A single turn carries every row of the set below to another of its rows. Some are shown first; where does it send the rows asked next?
Liged: [ -1.6  19.8 -12.4  -8.1   0.9 -18.5 -16.7 -23.9  13.0 -15.7 -12.5  16.8
 -40.6   4.4   3.9   9.5   8.1]
Puf: [  7.5  10.5  27.5   9.4  -5.5  10.8  20.2  14.4 -11.9   9.7  31.4 -22.6
  29.1  16.5  10.3   3.2   6.7]
vam: [ 18.9  -5.9  18.7   7.4  18.0  29.2  22.7   2.9  -0.1  -4.3  20.4 -11.8
  22.9   3.9  -8.3 -19.0 -16.5]
riki: [  8.4  30.1  -6.4 -19.0   0.3   6.2  13.5   6.2   1.2  33.5   1.9 -24.9
  27.2  17.3  -7.9  -2.8  32.2]
gasu: [ 28.5  14.0   2.0 -11.2  12.4  10.0  18.9  -4.1  -7.6  -7.9  19.0 -19.3
  43.4  24.2  -3.1  -9.0  24.9]
tigun: [ 11.4 -21.3   0.9 -38.0 -16.1 -19.0 -10.7 -16.3  -9.2  -3.8  -4.6  13.9
 -30.2   4.8  18.4   8.3  24.4]
rap: [ 16.7   0.9   1.2  -3.1   8.9 -24.3 -15.9  -7.9   3.8   1.9 -32.0   5.4
 -38.4 -16.8  -3.3  -0.2   5.2]
Faren: [  1.7  20.4 -13.7 -15.8  -7.1  -9.9 -34.6 -16.9  11.8 -10.3 -19.2   3.5
 -32.6  -4.7  10.4   7.6   2.6]
riro: [ -6.9  -4.7  13.1   8.5  17.4  15.3  16.6  25.0  27.3 -13.4  10.1  -7.8
  20.9  12.0 -23.8 -23.5  13.5]
fotuz: [ 25.4   9.0  10.4   9.7   2.1  11.8  24.2  -7.2 -18.5   0.5  33.1 -16.8
  28.1  18.4   4.3 -13.0  -2.4]
viv: [  2.2   6.4  30.5  25.2  -5.8  21.8  27.1  -5.6  -2.9  -4.2  16.1  -9.2
  15.0   5.0 -11.3 -18.0 -15.7]
Rebe: [-18.0   0.6 -15.9 -20.3 -18.7 -18.9 -28.8 -11.8 -10.8  -5.5 -19.4  16.8
 -23.5  -8.6  14.4   4.9   9.7]
Zuli: [ -2.8 -14.4 -15.8 -21.9   0.3  -6.3 -13.0 -21.7   0.6 -14.6 -20.9  32.0
 -23.6 -11.2   6.7  16.0  23.2]
mep: [ 11.1 -11.1  -0.1 -21.6  11.3 -27.7   1.4 -14.9   5.9 -10.7 -19.1  22.7
 -37.6   2.8  -3.9   6.8  28.2]
Kufo: [  3.6   4.0  33.0  15.8  13.4  21.5  19.7  23.5   5.1   5.9  16.7 -18.7
  22.2   2.2  -4.9  -2.8  -6.1]
kudok: [ -1.4   0.6   3.3 -12.7  -0.5   6.1  12.3  18.6  14.0 -13.6  20.6 -13.1
  36.4  29.8  -9.0 -15.2  40.3]
deluk: [ -4.5   1.8  -9.1 -30.6 -15.8  -0.2 -32.3 -17.6  10.5 -13.5  -7.7  10.1
 -32.9  -0.1  17.5   9.0   1.9]
Zuko: [ -1.7  -5.0  27.5  -6.8  12.1  34.1  20.9   4.3  19.7 -17.4  -1.7  -4.0
  28.6   5.2 -24.4 -16.3   7.2]
tus: [ -5.6   2.3  12.0   2.6  26.4  23.4  16.6   3.9   1.0   8.3  -6.0   5.1
  35.5   7.5 -33.4 -25.1   5.4]
napuz: [ -2.3   4.4  15.0  15.4   1.4  22.8  10.2   0.3 -20.0  21.9  10.3  -5.6
  31.0   3.6 -14.1 -27.0 -15.0]
zema: [ -1.6   3.4   1.3   7.5   8.4 -23.6 -38.4 -12.2 -11.3   2.0 -19.8  16.1
 -24.8  -8.8  19.1   0.8   9.9]
dop: [ -1.1  -6.1 -13.3   0.6   3.8 -10.4 -11.8 -21.5  -1.6  -8.8 -24.3  29.4
 -32.1 -19.3   3.0  12.3   7.5]
pidub: [ -9.6  -7.6  16.0  -5.6   6.1  27.1  37.1   6.4   9.0  29.6  21.2   2.0
  -2.8   8.5 -13.4 -10.0  -6.7]
Rolif: [ -1.8   4.3  15.1  30.0  -5.0   9.7  11.6  20.4   6.1   1.4  23.1 -19.5
  14.6   7.2  -7.4 -26.2  -8.5]
siga: [  8.6  13.8  12.5 -20.8  -3.3  17.6  12.4  -2.3   4.3 -14.7   1.4 -16.9
  47.7  21.0 -10.9  -8.1  36.9]
firo: [ 21.5  -0.8   9.8 -13.4  28.7  27.5  16.9   6.6  10.7 -12.3   6.4 -13.9
  38.1   9.6 -16.0 -14.9  10.5]
tar: [ -4.2  -2.6   6.1 -35.1   9.4  33.3  13.9  16.3  19.2  26.0   0.2 -12.8
  20.8   6.4 -14.6  -8.0  16.7]
toba: [-21.5  -0.6 -12.9 -12.2  -1.4 -22.0 -15.2 -12.9  -0.6 -11.9 -23.2  29.1
 -32.0  -7.2   0.8   5.1  11.0]
lobi: [  2.8  -6.8 -19.4 -22.1 -16.1  -9.1 -23.8 -22.7 -11.6  -6.7 -18.0  19.6
 -17.3 -11.7  19.4  16.6  21.8]
nif: [  4.6   1.5 -17.5   0.2 -11.3 -13.5 -22.7 -22.5 -13.2  -0.9 -20.3  16.3
 -25.9 -19.8  15.3  12.8   5.7]
zago: [  7.8  11.7  20.7  -8.8   6.7   7.9  22.5  15.1  -0.8  -1.4  22.9 -17.5
  38.9  25.5   1.2   7.6  33.7]
mez: [  2.6  25.0   3.8  10.4  -3.0  -0.5  36.4  -3.7  -8.4  37.0  22.8 -10.5
   3.7  19.6  -5.7  -5.1   8.9]
Nobo: [ -7.3   1.3  -7.9 -23.6  -7.6  -8.4 -14.3 -24.7  11.8 -18.9  -0.7  23.6
 -41.5   8.6  10.6  11.1   7.4]
ziku: [  3.4   5.2  26.6  -2.9  25.5  18.9  22.3  23.9  15.9  -4.6   7.8 -13.6
  32.7  11.5 -14.3   2.0  20.8]
Leb: [ 17.1  -9.5   1.6 -19.3 -18.0 -15.7 -28.1  -8.4 -11.2   8.0 -17.0  -4.0
 -30.8 -14.0  18.7   1.4   1.5]
mafu: [ 12.4  26.1  15.6  10.8 -21.9   5.3  18.5 -12.1 -17.5  -1.6  19.1 -21.8
  33.8  20.6   2.3  -9.8  14.1]
bobu: [ -3.6  -8.2   0.6 -17.2  -2.9 -15.7 -44.7 -12.3 -13.6  -0.8 -12.7  15.2
 -15.8  -2.5  29.4   4.0  19.5]
seluf: [  3.1   9.6   5.4   8.5 -22.6   0.7   6.5  14.3  -7.1   1.3  33.7 -25.4
  30.4  24.5   8.0 -18.4  17.7]
rif: [ -2.4   4.9   4.0 -17.4  12.7  13.8  19.9  -4.8 -10.2   4.9   7.1   5.6
  47.1  27.4 -21.6 -17.0  33.3]
bil: [-17.9   6.3 -14.0  -6.0  -9.3 -22.3 -24.7 -11.1  -7.1  -5.4 -24.4  18.4
 -29.3 -12.7   6.3   3.1   3.8]
vez: [-10.1 -19.6   3.9 -21.9   9.4 -14.4 -28.3 -14.7  -4.1 -10.6  -9.9  32.3
 -21.8   4.4  19.6   5.8  27.2]
pebim: [-21.9  -6.2 -14.5 -25.8 -11.2 -18.5 -19.8 -13.3  -4.7 -12.7 -17.3  27.1
 -25.8  -2.6   8.9   6.9  17.0]
munu: [ -8.3  -7.5   5.2   2.5  21.1 -22.4 -22.6 -15.3  -1.7  -7.9 -16.5  33.2
 -30.8  -2.4  10.0   2.9  16.8]
nev: [  0.3   6.5   6.8  -4.4 -12.2  12.8  12.6  -8.8 -30.8  18.1  22.5  -4.8
  42.6  24.4  -2.1 -18.0  12.5]

Kufo goes to Puf
rif goes to tus
And these:
mez goes to riki
firo goes to vam
dop goes to nif
toba goes to bil
mep goes to rap
mafu goes to siga
Rolif goes to seluf
munu goes to zema
deluk goes to Nobo

